In the rows, zero is written as 128.
One turn moves each row of this set onto another row. After a few examples, where does it send each row asked below?
k_216: [ 95 142  90 119  83 143 141 139 134 142 164 124 163 132 106 131 125 112
 158  95 142 122 124 136 116 123 138  95 135 137  97 116 125 161 126 108
 126 102 141 133 137 113 110 135 134 123 124 106 143 129 135 121 136 122
 122  84 104 101]
k_288: [114 117 108 108 106 136 126 143 121 111 161 114 167 100 144 119 131 131
 108 131 130 131 142 144 133 175 160 100 117 106 150 169 111 141 122 131
 110 122 146 124 108 106  78 102 140 140 132 122 161 140 132 136 151 112
 166 127 129 131]
k_914: [108  98  91  99 105 114 119 174 133 145 163 110 145 169 142 115 128 121
 127 149 127 147 126 108 113 161 115 148 140  94 144 131 129 130 108 123
  90 127 142 130 106 117 107 144 147 128 124 108 121 130 113 152 156 130
 138 150 151 125]
k_561: [114 119 102 134 118 116 118 149 145 116 148 124 155 121 123 148 108 123
 158 123 112 147 132 138 121 147 142 100 138 114 118 114  59 122  94 145
 120 130 144 146 117 120 130  99 161 118 125 106 158 132 123  97 130 117
 129 123  77 155]
k_180: [116 107 130 113  88 123 130 161 134 133 113 126 149 119 128 140 152  93
 111 120 126 153 145 106 142 147 140 105 141 117 129 100 120 140 139 144
 134 124 126 137 110 138 129 100 104 107 133  92 108 124 133 133 107 129
 149 112  98 119]
k_891: [ 74  82 101  93  91 119 123 140 190 125 140 132 130 121 130 131 118 134
 138 134 148 180 169 145 122 148 128  97 121 135 136 106 119 126 124  92
 127 113 153 142 146 108 103 117 152 109 137 107 151 140 133 101 117 111
 159 108 122 145]
k_120: [111 104  90 103 118 147 143 175 134  98 171 100 180 157 147 125 141 126
 116 129 143 139 118 120 101 155 105  81 135  92 128 124 109 161 128 148
 120 142 148 116 119 122 107 129 144 128 114  89 143 143 155 108 139 126
 136 137  84 125]
k_152: [130 146 115 115 117 112 131 139 151 115 174 132 130 135 139 123 128 125
 132  95 121 181 154 114 128 141  93 148 146 102 105 119  92 144 125 156
  86 155 137 136 123 112 112 104 124 125 108 134 131 128 142 104 132 127
 111 107 152 154]
k_787: [138 103 127 120  92 126 124 143 144 110 130 113 115 125 137  99 108 121
 115 139 147 171 151  99 141 138 117 148  97 120  96 139 135 142 117 132
  99 134 142 101 112 125 126 124 120 103 113  93 127 150 157 123 113  89
 148 114 124 119]
k_944: [113 135  95 118  96 152 121 145 155 116 157 108 150 128 136 148 122 178
 157 129 180 166 115 113 122 156 124 104 147 131 118 126 109 158 151 139
 116 132 150 132 122 113  89 102 125 121 129 121 147 128 126 115  82 145
 114  77 114 153]
k_399: [114 151 109 131 121 122 134 157 152 107 145 100 142 149 136 120 129 112
 137 127 145 137 109 125 111 157 125 112 139 154 122 135 113 134 128 126
 113 158 159 161 108 124 103 147 150 119 158  95 151 142  84 112  80 132
 134 144 118 137]
k_111: [120 117  75  96  92 107 123 151 137 135 133 135 159 119 136 132 143 150
 116 118 140 136 134 119  90 133 116 109 146 121 131 123 154 107 161 116
 117 132 134 123 136  80 129 102 149 145 117 122 158 126 114 115 127 134
 148 109 165 129]
k_345: [109 119 119 107 125 116  91 168 151 132 131 103 163 129 131 139  83 119
 138 116 152 163 140 125 113 137  93  99 114 116 106  96 139 119 103 145
 121 111 150 127 119 116  93 143 139  92 101 128 134 118 108 112 109 106
 124  86 119 117]
k_784: [105 127 121 122 104 173 115 131 144 112 134 106 150 149 137 112 129 144
 114 144 132 170 157 116 134 119 139 100 139  99 126 139 150 174 138 103
  90 120 152 145 122 112 113 117 160 111 111 102 132 142  98 106 146  92
 136 127 146 158]
k_772: [131  87 115  87 120 143 111 144 119 148 149 120 140 119 126 101 112 126
 128 110 156 189 159 131 159 155 109 121 157 115 118 109 138 135 134 143
  95 144 167 121 126 123 105 119 142 132 129 125 154 115 154 132 135 138
 138 119 111 125]
k_346: [112 115 118 134 104 131 123 137 172 103 136 112 136 130 150 132 144 130
 142 132 136 143 103  63 145 118 139 130 158 124 114 118 132 147 120 131
 104 151 147 128 135  96 147 100 148 143 148 108 115 147 122 115 137 133
 127  89 140 132]
k_125: [121 112  99 120 118 108 125 143 142 111 143 119 148 125 139 125 123  54
 141 122 179 161 122  96 136 154 128 116 147 132 126 119  84 147 124  99
 103 139 153 137 113 115  99 111 147 120 122 136 145 130 123 132 100 121
 100  94 111 118]
k_980: [116 130 106 127 110 120  84 127 141 129 155  95 126 146 151 124 127 131
 132  84 130 141 136 111 128 150 101 123 135 115 127 137 106 122 152 106
 117 144 143 135 122  68 116 127 153 153 150 110 115 178 113 134 113 116
 132 115 142 158]
k_601: [154 122  93 125 110 133 144 130 142 116 119 104 169 120 112  95 146  90
 124 145 132 141 117  98 105 139 134  86 132 106 107 122 134 134 124 111
 107 117 142 135 116 130 123 121 120 137 112 111 158 149 132 140 108 131
 159 147 125 151]
k_510: [114 130  98 124 104 120 106 147 144 124 152 113 151 129 114  94 117 162
 162  99 129 155 126 119 116 160 105 107 129  91 122 133 143 139  93 115
 121 140 148 127 123 117 143  98 146 117 123 157 157 128 126 119 151 102
 100 139 120 145]
k_581: [ 93 130 107 110 103 130 142 124 158 127 179 113 169 138 137 115 142 127
 128 107 123 169 112 147 117 129  94 106 133 120 132 116 128 129 149 140
 126 117 131 127  93  80 103  98 138 138 100 109 112 135 164 140 116 126
 114 104 128  96]
k_298: [110  90  92 108  93 130 102 151 142 115 175 103 123 142 121 133 115 138
 119 116 159 144 152 121 128 145 129 111 122 107 135 112 126 179  99 107
 116 121 146 124 132 127 126 162 149 163 123 104 101 156 145 119 139  97
 147 119 128 161]
k_709: [117 117  98 116 111 134 131 146 162 108 151 124 142 131  94 139 109 143
 134 141 146 160 131 149 132 140 127 114 126 162 126 119 148 153  94 128
 105 128 143 134 103 108 108 123 152 123 123  92 113 128 135 136  55 113
 136  88 133 111]
k_78: [117 123  92 133 106 114 135 123 151 108 149 124 135 118 157 137 122 131
 124 159 158 144 129 128 107 136 132 142 103 128 140 137 106 114 149 104
  81 116 181 135 142 103  97 132 157 112 103 101 134 121 118 113 129 119
 150  81 148 150]
k_352: [134 129 103 109  98 120 130 115 194 107 136 128 138 144 136 140 111 127
 149 116 123 143 118 108 109 171 134 105 106  87 144 136 118 136  93  95
  88 128 140 144 125 117 103 108 139 125 148  97 161 170 128  94 143 115
 146 102 115 129]
k_871: [120  98 116 105 134 145 133 172 151 132 149 129 172 131 118 119 166 113
 139 116 122 146 141 114 124 169  94 101 121 103 128 132 132 129 127  94
 128 118 166 112 118  95 106 147 149 109 126  99 110 152 138 130 141 120
 160  80 117 118]
k_546: [116 123 113 128 118 110 102 112 144 100 135  83 150 153 128 122 116 117
 108 130 130 122 149 126 125 157 111 105 135 100 153 126 127 151  92 146
  82 156 144 136 142 112 124  96 145 124 139 114 114 144 122 166 109 103
 137 127 128 162]
k_13: [107 138  98 118  85 141 129 149 146 121 154 111 166 124 140 124 144 100
 123 154 132 148 150 106 101 122 125  95 152 126  93 124 107 121 106 141
 118 112 129 128 142  80 124 113 126 102 108  99 126 125  93 140 102 130
 125  95 159 161]
k_426: [119 141 150 114  93 127 114  98 154 122 159 104 127 132 158 112 116 131
 117 122 165 179 127 118 128 148 130  96 130 141 166 130 118 121 116 141
 110 142 159 145 110 117 128 108 133 142 129  84 125 140 103  97 108 105
 115 109 112 135]
k_451: [ 96 116 112 104 112 112 111 162 138 137 184 121 159 135 122 126 133 143
 131  94 101 156 116 109 107 147 125  95 112 113 148 106 137 111  94 126
 103 112 155 140 138 111  94  94  95 120 139 112 133 124 158 111 116 143
 151 113 143 131]

k_426 goes to k_944
k_891 goes to k_111
k_345 goes to k_451
Now these:
k_298 goes to k_980
k_180 goes to k_772

One turn moves each row of this set onto another row. After a few examples, where does it send each row asked below?
k_963: [120 130 116 135 109  88 117  92 137 139 109 146 167 104 156 122 132 136]
k_232: [115 132 139 136 142 117 147  99 126  77  95 130 128 120 129 123 138 142]
k_935: [161 123 116 138 108 110 155 110 128 104 142 118 141 124 137 132 151 145]
k_698: [115 152 146 126 117 114  87  94 104 123 144 149 142  97 131 159 141 155]
k_660: [139 116 111 132 109 129  73 127 143  97 151 123 141 114 145 120 162 151]
k_593: [108 140 148  99 118  68 110 109 127 139 139 116 152  98 154 133 126 152]
k_735: [ 98 123 148 128 126  91 138 109 120 122 108 106 124 103 117 124 112 145]
k_594: [125 125 109 134 129  95 128  91 104  82 106 126 126 122 137 110 163 134]
k_674: [136 160 136 131 131  81  96  89 144 130 112 140 122 103 125 144 137 136]
k_973: [129 162 117 118 131 103  91 125 127  92 116 114 175 112 134 124 109 144]
k_304: [139 105 151 129 120 115  93 106 142 109 135 169 120 129 156 113 134 148]
k_443: [142 116 106 140 130 121 102 111 134  82 112 148 135 144 150 115 144 159]
k_325: [144 152 148 128 128 101 114 123 129  88 124 123  89 129 128 132 153 140]
k_191: [121 168 124 126 131  93  73 127 126  94 118 132 109 103 135 136 153 139]
k_130: [118 128 121 123 125 109 128 150 126  98 124  79 132 113 142 138 123 151]
k_765: [100 142 134 129 125  83  93 122 138 118  88 134 147 109 124 154 146 134]
k_610: [118 104 164 129 132  90  81 101 127 125 114 139 160  91 148 138 138 137]
k_140: [121  80 136 123 124  85 114 114 131 148 140 121 152 118 128 141 135 144]
k_223: [133 107 130 110 120  91  83 128 134  77 155 119 154 113 135 132 167 147]
k_580: [117 155 126 139 130 100 138 156 153 110 137 108 138 125 136 125 132 151]
k_319: [133 194 129 125 126  97 100 117 134 101 131 115 143 110 134 121 144 145]
k_5: [139 129 102 122 126 126 124 134 101  89 121 128 140 118 144 124 103 139]
k_623: [131 149 143 143 122 106 138 118 125  79 169 133 150  97 131 130 139 136]
k_640: [133 132 123 113 118  90  93  89 131 117  98 137 161 141 155 141 133 133]
k_999: [143 103 127 130 120 118  83 131 105 110 123 103 166  99 144 145 128 158]
k_949: [142 123 143 123 152 107 124 108 139 115 130 132 153 113 142  74 131 142]
k_498: [106 105 136 121 133 113  94 134 124 127 125 108 109 107 129 107 147 173]
k_990: [128 151 132 106 132 107 140 110 120  77 154 143 114 112 133 125 154 150]
k_97: [ 99  98 122 125 130 121 138 103 125 121 143 131 126 119 119 145 119 137]
k_127: [112 133 121 118 111 110 119 109 113 125 162 124 140 136 111 152 158 127]
k_368: [138 166 148 140 125 108 113 116 125 147 112 106 122 118 138 137 125 141]
k_448: [123 126 128 131 126 111  83 123 101  90 149 136 127 104 109 155 164 143]
k_779: [118  96 152 118 133 127  76 125 139 108 125 100 132 102 135 141 144 154]
k_487: [111 140 122 118 143  82 128 119 141 136 133 148 168 119 131 100 132 133]
k_482: [140 130 150 138 141  87 119  86 111 107 121 166 129 123 143 106 143 131]
k_993: [147 142 142 115 117 118 104 135 117 113 107  98 127 132 158  99 131 157]
k_746: [129 118 146 103 157 104  83 123 114 102 151 120 134  95 152  93 136 151]
k_880: [133 111 126 116 107 104 135 138 123 116 125 100 162 113 136 166 138 152]
k_866: [125 154 150 111 114 102  85 127 124 119 173 123 162 110 147 137 152 142]
k_658: [110 123 159 137 131  66 115 103 133 137 124 106 156  97 138 123 156 149]
k_203: [139 127 136 119 127 107 107 134 146 111 102 125 167 128 158  89 129 155]
k_301: [127  98 149  98 136 121  95 134 136 125 136 145 155 106 130  97 143 143]
k_697: [138 115 114 133 130 120 142 127 100  93 140 125 130 105 151 160 141 142]
k_94: [139  94 133  99 134 111 105 114 125  95 162 124 108 119 138 134 159 148]
k_844: [133  85 159 128 124  90 113 104 128 104 143 124 121 118 137 113 107 143]
k_302: [115 135 137 151 137 101  81 107 109 108 115 168 149 117 143 128 151 167]
k_142: [118 138 110 143 121  98 140  91 119 113 128 157 135 102 118 132 161 138]
k_243: [131 139 145 112 139 111  92 157 157 115 144 143 156 126 127 118 128 160]

k_990 goes to k_779
k_765 goes to k_935
Now these:
k_580 goes to k_993
k_130 goes to k_203
k_487 goes to k_325
k_301 goes to k_674
k_443 goes to k_866
k_660 goes to k_593
k_127 goes to k_844
k_448 goes to k_140
k_368 goes to k_5
k_640 goes to k_623
k_949 goes to k_191
k_142 goes to k_94
k_97 goes to k_304
k_594 goes to k_223

One turn moves each row of this set onto another row. After a few examples, where does it send each row asked below?
k_280: [111  86 113 107 119 141  71 141 140 143 132 118  96]
k_632: [104 147 104 113 120 142 122 129 140 127 138 115 102]
k_147: [124 137 139 130 126 147 134 140 133 134 132 147 159]
k_287: [107 126 131  95 117 161 124 110 137 156 147 132 150]
k_727: [133  61 114 130 118 145  94 140 135 149 147 118 146]
k_540: [150  98 135 113 135 124 116 152 123 134 153 140  98]
k_367: [133 145 125 121 124 137 115 147 133 149 139 136 164]
k_511: [119  76 118  98 123 133  84 156 135 143 138 131 103]
k_692: [109 126 129  92 117 158 123 113 136 157 147 133 150]
k_505: [104 136 120 111 122 144 143 137 138 119 137 131 105]
k_823: [133 120 123 136 131 145  90 118 134 130 141 109  81]
k_341: [122 154 118 133 122 146 103 130 139 148 133 121 154]
k_214: [106 128 129  96 115 162 121 107 137 157 145 130 148]
k_538: [114 147 135 142 122 157 121 123 139 132 125 130 149]
k_701: [133 102 144 135 133 145 120 128 127 117 140 133  84]
k_68: [130 100 117 176 118 146  93 123 146 140 135 127 129]
k_384: [126  67 110 138 116 151  83 129 141 148 143 107 140]
k_335: [110 128 127  94 117 158 119 111 139 159 146 131 150]
k_721: [132  87 129 171 122 142 116 136 141 134 137 146 134]
k_659: [147  89 119 157 123 126 105 152 137 148 147 145 144]
k_909: [116 146 100  98 120 129 119 146 138 138 148 119 113]
k_339: [121  62 120 145 116 160  95 122 139 138 137 111 136]
k_222: [127  53 126 137 119 153 107 135 137 137 142 123 141]
k_807: [143 103 105 162 119 130  84 138 143 153 144 127 139]
k_768: [101  79 125 116 121 152  86 137 141 130 124 124  91]
k_100: [108  70 131 106 124 142 101 149 135 130 130 138  97]
k_320: [151 117 113 116 132 123  85 142 127 147 154 115  95]
k_852: [117 134 114  96 122 128 140 153 134 129 148 135 113]

k_768 goes to k_280
k_505 goes to k_632
Now these:
k_68 goes to k_807
k_341 goes to k_367
k_222 goes to k_339
k_823 goes to k_320

